(in the rows, 128 means zero)
Each path below is one point turned by a fixed rotation once a step. After each direction that follows a path, write how fast that rotation turns it, in deg/step (0 if it stays still).
Each turn is a multiple of 5 degrees from 10 to 175, or 0.
Each row of a path follows its step; steps can be skipped.
Path 1:
step 1: [134 123 127 115 134 131 128 131 125 134 135 133 121 129 123 120 128 129
 127 126 139 126 122 122 132 124 137 123 129 127 131 118 130 128 122 125
 127 120 131 133 126 115 134 129 128 122 121 113 122 135 122 134 135 124]
step 2: [128 133 126 129 132 126 142 135 132 136 134 129 129 129 129 128 122 124
 140 124 132 124 129 131 133 135 126 126 130 125 138 134 124 128 124 127
 132 114 131 121 127 122 136 128 136 126 135 136 142 134 121 122 134 129]
step 4: [129 125 135 129 124 125 124 132 140 126 125 133 124 127 122 114 136 129
 125 118 128 127 121 123 127 134 125 132 129 125 120 135 119 120 119 127
 123 132 125 132 122 132 120 131 127 128 119 121 116 117 125 133 132 128]
step 6: [125 131 127 127 123 136 128 124 124 135 134 121 124 133 134 129 128 133
 132 129 126 133 123 129 131 127 140 123 139 130 131 129 137 127 137 117
 132 135 123 128 117 126 124 136 124 125 139 130 140 136 120 119 136 127]
step 9: [127 120 130 126 126 131 121 121 133 123 122 126 121 139 117 135 135 136
 118 133 133 123 117 134 132 127 127 133 122 136 137 132 127 132 128 131
 138 128 129 126 127 125 123 123 130 127 123 128 137 130 112 128 134 126]
step 11: [129 130 130 126 129 132 135 113 135 142 125 120 128 129 136 131 128 122
 133 125 126 128 133 125 112 118 127 120 135 126 124 129 130 124 138 127
 119 133 130 132 133 132 125 125 123 133 127 133 119 123 131 136 124 125]
step 13: [128 129 120 133 130 127 120 132 134 134 129 125 131 125 120 128 124 129
 129 133 136 118 129 133 136 130 138 136 126 132 136 125 125 120 123 119
 140 122 128 126 136 131 136 121 133 139 132 125 137 132 129 121 120 132]
step 14: [119 130 125 122 126 129 125 125 128 132 119 124 134 139 128 122 134 126
 139 128 124 127 127 129 135 134 132 128 133 130 128 128 124 132 134 137
 132 123 131 121 134 133 125 132 110 134 132 131 132 140 129 135 117 119]
Speeds:
[126 129 127 130 127 129 125 128 128 128 129 129 126 128 129 126 129 128
 127 128 126 129 127 126 127 130 130 127 129 127 130 127 126 128 126 130
 131 129 124 128 127 130 127 129 127 126 131 130 126 129 129 127 128 130]  35
Path 2:
step 1: [129 129 127 133 127 131 118 133 128 133 128 128 129 126 126 119 132 125
 131 120 130 137 129 137 118 142 126 124 127 118 129 130 129 127 130 132
 133 125 127 129 131 133 142 131 133 125 123 133 132 122 126 134 122 128]
step 4: [134 124 124 130 124 135 123 136 126 131 121 134 131 132 133 136 132 132
 121 128 126 124 119 129 128 112 127 136 132 125 124 131 134 135 118 129
 121 119 128 126 128 125 126 129 125 135 124 129 130 126 125 127 135 129]
step 5: [131 122 126 139 128 131 129 133 111 132 121 134 134 128 118 124 122 124
 125 121 128 130 124 129 127 132 135 130 122 131 136 128 128 133 129 120
 125 133 124 123 125 132 122 124 132 130 134 127 121 128 129 124 132 133]
step 6: [126 119 133 133 134 126 120 126 125 131 127 119 133 127 127 120 132 124
 128 131 127 130 140 122 119 141 127 127 124 121 131 117 122 130 134 134
 137 128 130 129 128 123 127 119 126 125 127 122 127 128 132 131 130 128]
step 7: [126 132 126 115 125 130 119 124 133 119 132 123 133 125 134 128 129 128
 138 135 125 123 130 127 130 135 129 124 127 136 123 130 129 127 139 140
 128 127 130 131 128 135 120 129 120 129 127 133 132 137 129 134 131 125]
step 13: [126 128 138 124 123 125 120 123 132 132 125 122 119 124 127 119 122 126
 123 120 129 120 118 140 126 120 133 124 127 127 130 127 138 132 126 124
 132 131 129 132 124 128 125 124 130 124 128 131 127 129 120 131 126 137]
step 15: [130 125 114 125 132 124 141 129 136 125 128 127 135 123 128 126 122 124
 125 130 134 129 131 116 124 134 124 131 136 121 125 133 120 128 128 125
 124 125 129 132 131 135 133 130 121 129 123 128 120 133 131 129 123 120]
step 17: [125 133 136 132 132 127 126 132 125 134 124 129 124 128 126 135 130 127
 136 126 122 136 131 128 130 123 123 125 123 131 133 128 134 124 128 129
 135 130 121 115 132 125 129 143 133 129 126 135 132 132 125 116 129 137]
Speeds:
[131 131 130 128 128 127 126 130 128 128 128 127 129 127 127 128 129 128
 128 129 127 129 132 130 128 128 130 127 128 129 128 129 128 126 128 127
 130 126 130 128 126 128 126 129 128 124 126 127 130 130 129 127 127 128]  70
[127 126 128 128 124 129 126 129 129 129 128 127 126 129 129 129 129 131
 126 125 128 129 130 128 129 130 125 130 129 127 127 126 128 129 128 128
 129 125 129 128 127 128 129 127 128 126 131 124 130 128 126 130 128 129]  145
[127 127 131 130 128 126 128 128 127 131 127 128 127 126 129 127 129 129
 127 129 127 126 125 126 130 130 130 125 126 128 128 127 128 129 129 130
 128 126 127 128 128 132 127 127 127 127 127 127 128 127 127 131 128 126]  55
[127 127 126 125 126 128 126 127 129 131 128 129 128 124 126 128 126 127
 130 127 129 126 129 125 127 129 127 128 128 128 127 128 128 131 129 129
 131 129 129 126 126 127 126 130 127 129 127 128 125 128 131 129 128 127]  45
